One turning vector, and how many ticks it has turned
The counts run from 0 to 451.
[ -6   4   6  -5   6  -1  -6  15  11   5  22  -3 -22   4   5  -3  -5   3
   5  15   2 -13 -11   0  11  -3 -11  -7  -6  13 -18   3  -1   2  -3] : 116
[ -2 -12  -5 -12  17  14  12   1  -5 -17 -23  -1  -5   2  -9  -4  -1  -4
 -18   8   3 -13  -2   2   6   0  -7   1   2  -2   2   8   7 -13  -8] : 264
[-16 -21  -2  -8   3   2  -1  24   2 -11  -9   4  10  10   0  -2  -6  -8
 -15  -2   6  12  -9   4  -1 -10   6   5 -15   7   2   8   1  10  -2] : 31
[ -3   7   2  -9   5   3  19   5  -8 -14 -15 -11 -11  -3  -1   3   1 -15
   7   1   2  -9  -9 -10  -6  -1  -7  -1  -5  -1 -14   7  -4 -17 -19] : 106
[  6 -22 -14  -5  -9 -10  -7  -1  -1   6 -12  -9   4  -8  -7 -10   1   0
 -13  -5  -3 -12   9   5  -3 -18   2   4  10   6 -10  -6  11  14   0] : 253
[  8  -9  -3   0   1  -1   4  -5   0  19   6   3   5  -3  -6  -1   2   1
  -3 -12  -4  -3   7   0   5   0   3   6  29 -20  23  -3  -2   7  15] : 206
[ -5 -18   3 -17  11  19   7   3 -10  -7 -10  -1 -16  -3  -7  -3   6   2
 -16   8   5   2 -10  11   5  -5   2  -6 -13   3 -12  10  -2 -10  -2] : 270
[-17  11   6  -6  15  24   9  12 -12   6  10   2  -7   2 -10   4  -7   8
 -11   6   7  14   0  -4   1  14   6   9   4  -9   6   9  -6   2   4] : 191
[-20  11   3  -3  10  21   3  19  -9   0  12  -4  -3   8  -4   2 -10   7
 -10   4   8  15  -1  -7   3  13   9   6  -3  -8   8   8  -1   8   0] : 190
[ -3  -7  -9   3  14  -5   8   9   1  -6 -15  -2  11 -14 -10 -12 -10   0
 -12   2   0 -11   3   1  -9 -26  -1 -10  10  10 -12   0  -7   7 -10] : 62
[  1  -3 -11   6  -6   7  -2   2  -6  11   7 -12   9   2   0  -3   9   3
  -6 -13   6   3   6  -9  12   6   9   0  17 -15  22 -10  11  21   0] : 209
[ 20  -9  -7  -9  -1  10  13 -16   2  -4 -20  -9   0  -9  -2   4  18  -6
  -1 -11   6  -8   9   3   3 -13   2 -17  -4   0  -2   1  -9  -4 -10] : 290
[  2 -14  -1  -4  23   4  20   9  -1 -12   2   9  -3   3  -8  -8  -5  -9
   2  10  -2 -12 -11  -1   6 -10 -11 -10   4 -11   3   3  -3 -23   0] : 74
[-12  12   1  -5   8   5  12   5 -18   6   5 -11 -15  -9 -13   3 -10   2
  -5   9   3  -5   1 -15 -13   7   0  13   7  -3 -18   3  -5  -3  -2] : 382
[ -3   7  -5  -6   1   2  14   8  -8 -17 -12 -17  -6  -3   3   4   8 -13
   7   2   6 -11  -7 -16  -5   4  -4  -2 -11   3 -15   4   3 -14 -24] : 105
[  1 -29   6 -18  -1  -1   4   5  -1  10  -2   5  -8  -1   2 -11   8  -3
  -4 -14  -5   3 -14   9  11  -5  -2   7  19 -12  11   7   4  -5  12] : 239
[-10  -1 -15 -10   2  13   3  15 -18  -3  -7  -3  10  13 -12 -13 -14  -1
 -13   7   9   6   4  -5  -8   2   9  17   6  -3   4  -4  16   0   0] : 223
[ -3 -23   1 -14  -7   3  -6  15   1   5   0  -3  -2   8  10 -16   8   2
   1 -14   4   3 -12  10  19  -3   2   1  11  -1  13   1  16   9   3] : 241
[ -2   3 -11   4  12   9  17   2 -11 -10 -18  -4  13  -9 -12 -12  -3   1
  -6   1  10   2   5   7  -5 -21   6 -18   9   5  -6  -6  -5  -2 -15] : 60
[  2   8 -12   9  -5  -6  -1  -4  10  19   9  -6   6  -8  -5  13  -7  -2
 -10  -7   1 -10  23 -10  -5  -3  -2  13  12  -1   1  -1 -12  23   6] : 174
[  4   6  -8  10 -10 -16   9  12  14   4   3  -6  13  -4   4  -1 -10 -14
  12  -4   3 -11  12  -6 -10 -22  -1  -5   3   7  -9  -4 -12   9  -8] : 332
[  2  11   5   0  -8   0   3  -1  11  24  11  -1  -2  -4   7   3  -6   2
   9 -12   4   4  15   6   3  -6  -3   8  24   4   8   8 -17   8   8] : 167
[ -9  -4   6 -22   0  23   5   9  -8   1  -5   1 -15  12   0   4  -2  -3
 -10  -1   9   8  -2  -1   4  14   5  22  -4  -7   7  15   5 -10   5] : 427
[ 16 -21  -6 -13 -11   2   4 -14   3  19   2   2  -3  -3  -4   7   6  -1
 -11 -13   2  -2  17  10   0  -8   6  12   9  -8   5   0  -4   5  15] : 442
[ -3  -6  -1  -1  18   2   7   8  14  -5   0   3  -3  -3  -8   3 -13  -4
 -13  14  -1 -16   5   2  -1 -22  -8  -7 -13  14 -18  11 -15   0  -3] : 305
[ -5  17  -3   5  18   8  20   8  -5 -10   4  -8   0  -4 -10  11   0  -6
   3  11   5  -8   0 -23  -1   4  -2  -6  -7 -10  -4   5 -14  -8 -14] : 342
[ -4  16   5 -11   8  14  11  15  -4  -6   2  -4 -18   9   4  -6  -7  -4
  14  14   9  -7  -9  -1   3   2  -7  -5   0   8 -11   7  -2 -19 -11] : 112
[  4   6  -6   7 -14 -13   3   3   0  13  18 -17   0  -3   5   4  11  -8
  14 -10   0 -11  -1 -20   1   2   4  -5   3 -11  -1 -13   0  13  -8] : 366
[  4  20   2   1  -4  -2   9  -8  11   9  -8 -14  -7 -12   5   8   1  -1
   4 -10   0 -18  10  -7   5  -1 -11  -1  18   7  -4   9 -13   8 -14] : 134
[  8  13  -4   6 -11   5  13   2  -3   7   5 -12   8  -6   0   2   6  -3
  16  -4  16   3   6   2  -4 -18  10 -20  -7   8  -8  -9 -13   4 -12] : 328
[  1 -16  -8  -6  -7   0 -12   2  -1  10  -4  -8  -1  -1  -1 -19   3   9
  -8  -9   4  -7   2  14  12 -13  -2  -5  17  10   2  -6  14  19   0] : 247
[  8  16 -12   7   9   2  22   1   1  -4  -2  -2  12   0  -6   5  -9 -13
   8   6   3 -13  11 -13  -9  -9  -3  -4   6  -3  -2  -2 -14 -14 -10] : 336
[ -2  -2   3 -14   0  28  -8   6  -3  14   9   0 -12  14   1  -2   0  10
 -10   4  15  14   1  11  15  10  10   6   1   2   7   4   6   3  10] : 433
